[[-53.9   5.9  11.3 -26.5  26.6  42.2  42.4 -25.0]
 [-28.0 -21.1  -5.3 -24.8 -27.0   4.7 -53.7 -25.7]
 [ -3.0 -41.1  16.9  12.5  -1.5  41.5 -23.7  26.6]
 [-22.2 -20.4  29.8 -42.6 -50.0  48.3  -6.0  27.2]
 [ 27.6  38.8  34.7 -49.6 -42.0   6.9  31.3 -11.8]
 [-37.7  44.5  28.7 -25.0  23.9 -46.4 -18.1  -3.1]
 [ -9.5   2.3  16.5 -42.6  33.0  14.8  -6.6  48.2]
 [-49.4  25.2  38.3 -39.6  51.6  13.2 -23.1 -30.2]]
:
[[-53.9   5.9  11.3 -26.5  26.6  42.2  42.4 -25.0]
 [-49.4  25.2  38.3 -39.6  51.6  13.2 -23.1 -30.2]
 [-37.7  44.5  28.7 -25.0  23.9 -46.4 -18.1  -3.1]
 [-28.0 -21.1  -5.3 -24.8 -27.0   4.7 -53.7 -25.7]
 [-22.2 -20.4  29.8 -42.6 -50.0  48.3  -6.0  27.2]
 [ -9.5   2.3  16.5 -42.6  33.0  14.8  -6.6  48.2]
 [ -3.0 -41.1  16.9  12.5  -1.5  41.5 -23.7  26.6]
 [ 27.6  38.8  34.7 -49.6 -42.0   6.9  31.3 -11.8]]

[[ 32.3  18.5  -9.7 -12.5 -18.4   4.3]
 [ 53.6  -7.7  -5.7 -30.8  -0.6  -9.4]
 [ 30.2  15.3 -16.6 -11.5 -21.7   9.9]
 [ 19.6 -16.6 -19.0  24.2 -20.9 -26.5]
 [  0.0 -31.3  12.6  11.2  -0.7  -8.6]
 [  1.6 -33.5  27.8  36.6   3.8   8.5]
 [  9.4  38.4 -10.2  10.9 -39.7 -13.2]]
:
[[  0.0 -31.3  12.6  11.2  -0.7  -8.6]
 [  1.6 -33.5  27.8  36.6   3.8   8.5]
 [  9.4  38.4 -10.2  10.9 -39.7 -13.2]
 [ 19.6 -16.6 -19.0  24.2 -20.9 -26.5]
 [ 30.2  15.3 -16.6 -11.5 -21.7   9.9]
 [ 32.3  18.5  -9.7 -12.5 -18.4   4.3]
 [ 53.6  -7.7  -5.7 -30.8  -0.6  -9.4]]

[[ 14.1  51.6 -40.7 -19.6 -34.8 -36.9  15.9  71.3  20.7  25.7  44.3 -63.1
  -24.7 -41.3 -63.9 -33.0]
 [-31.7  62.5 -37.3  13.1   8.6   8.0 -15.4  38.9  33.6  28.7 -30.2  26.3
   -6.7  49.9   1.6  62.3]
 [ -4.0  63.8 -43.4  25.8  -0.4  -1.2  -9.6  54.2  12.1  38.3  -8.6  21.2
   -2.1   4.5 -15.7  62.6]
 [-16.4  47.1 -62.4   8.3  17.6 -24.6  11.4  38.9   5.5  31.5  -5.4 -10.0
  -47.1  35.5   0.0  26.0]]
:
[[-31.7  62.5 -37.3  13.1   8.6   8.0 -15.4  38.9  33.6  28.7 -30.2  26.3
   -6.7  49.9   1.6  62.3]
 [-16.4  47.1 -62.4   8.3  17.6 -24.6  11.4  38.9   5.5  31.5  -5.4 -10.0
  -47.1  35.5   0.0  26.0]
 [ -4.0  63.8 -43.4  25.8  -0.4  -1.2  -9.6  54.2  12.1  38.3  -8.6  21.2
   -2.1   4.5 -15.7  62.6]
 [ 14.1  51.6 -40.7 -19.6 -34.8 -36.9  15.9  71.3  20.7  25.7  44.3 -63.1
  -24.7 -41.3 -63.9 -33.0]]

[[ 29.5  44.7  50.8 -40.4 -26.1   4.2]
 [-18.9  51.7  50.7  25.6  26.5 -19.4]
 [ 30.8  20.3  25.1  28.9  31.0  28.8]]
:
[[-18.9  51.7  50.7  25.6  26.5 -19.4]
 [ 29.5  44.7  50.8 -40.4 -26.1   4.2]
 [ 30.8  20.3  25.1  28.9  31.0  28.8]]

[[ 18.5  28.6 -26.1 -13.0 -21.7  28.1  13.1]
 [ 18.0  27.7 -24.0 -28.7   3.7  13.9  29.9]
 [-11.3 -11.3 -10.0  -7.2  -6.9  -9.2  -4.7]
 [ -9.3  10.8  -3.3 -38.5  25.6 -30.5 -13.2]
 [ 11.0  34.3 -28.6 -25.9  -7.0  17.0  10.9]
 [  3.0  10.4   6.3 -35.3   9.1 -27.8 -29.5]
 [ -4.6  -3.1  -2.1  -6.2  -1.2  -7.0  -7.0]
 [-17.5  -2.5 -45.5 -37.6  -5.3  -7.9  19.4]
 [ 15.8  30.3 -32.0   6.5  -0.5  46.2  58.8]]
:
[[-17.5  -2.5 -45.5 -37.6  -5.3  -7.9  19.4]
 [-11.3 -11.3 -10.0  -7.2  -6.9  -9.2  -4.7]
 [ -9.3  10.8  -3.3 -38.5  25.6 -30.5 -13.2]
 [ -4.6  -3.1  -2.1  -6.2  -1.2  -7.0  -7.0]
 [  3.0  10.4   6.3 -35.3   9.1 -27.8 -29.5]
 [ 11.0  34.3 -28.6 -25.9  -7.0  17.0  10.9]
 [ 15.8  30.3 -32.0   6.5  -0.5  46.2  58.8]
 [ 18.0  27.7 -24.0 -28.7   3.7  13.9  29.9]
 [ 18.5  28.6 -26.1 -13.0 -21.7  28.1  13.1]]

[[  2.8   2.3  -2.1 -18.1 -21.2  22.4 -19.7  -6.7   6.3  -6.2  -7.1]
 [ 20.2  18.5 -19.5  26.1  28.0 -28.1  26.8 -43.9  43.7 -43.0 -43.1]
 [-46.9 -45.4  47.3 -55.8 -60.5  59.1 -58.3  71.4 -71.6  69.7  69.7]]
:
[[-46.9 -45.4  47.3 -55.8 -60.5  59.1 -58.3  71.4 -71.6  69.7  69.7]
 [  2.8   2.3  -2.1 -18.1 -21.2  22.4 -19.7  -6.7   6.3  -6.2  -7.1]
 [ 20.2  18.5 -19.5  26.1  28.0 -28.1  26.8 -43.9  43.7 -43.0 -43.1]]
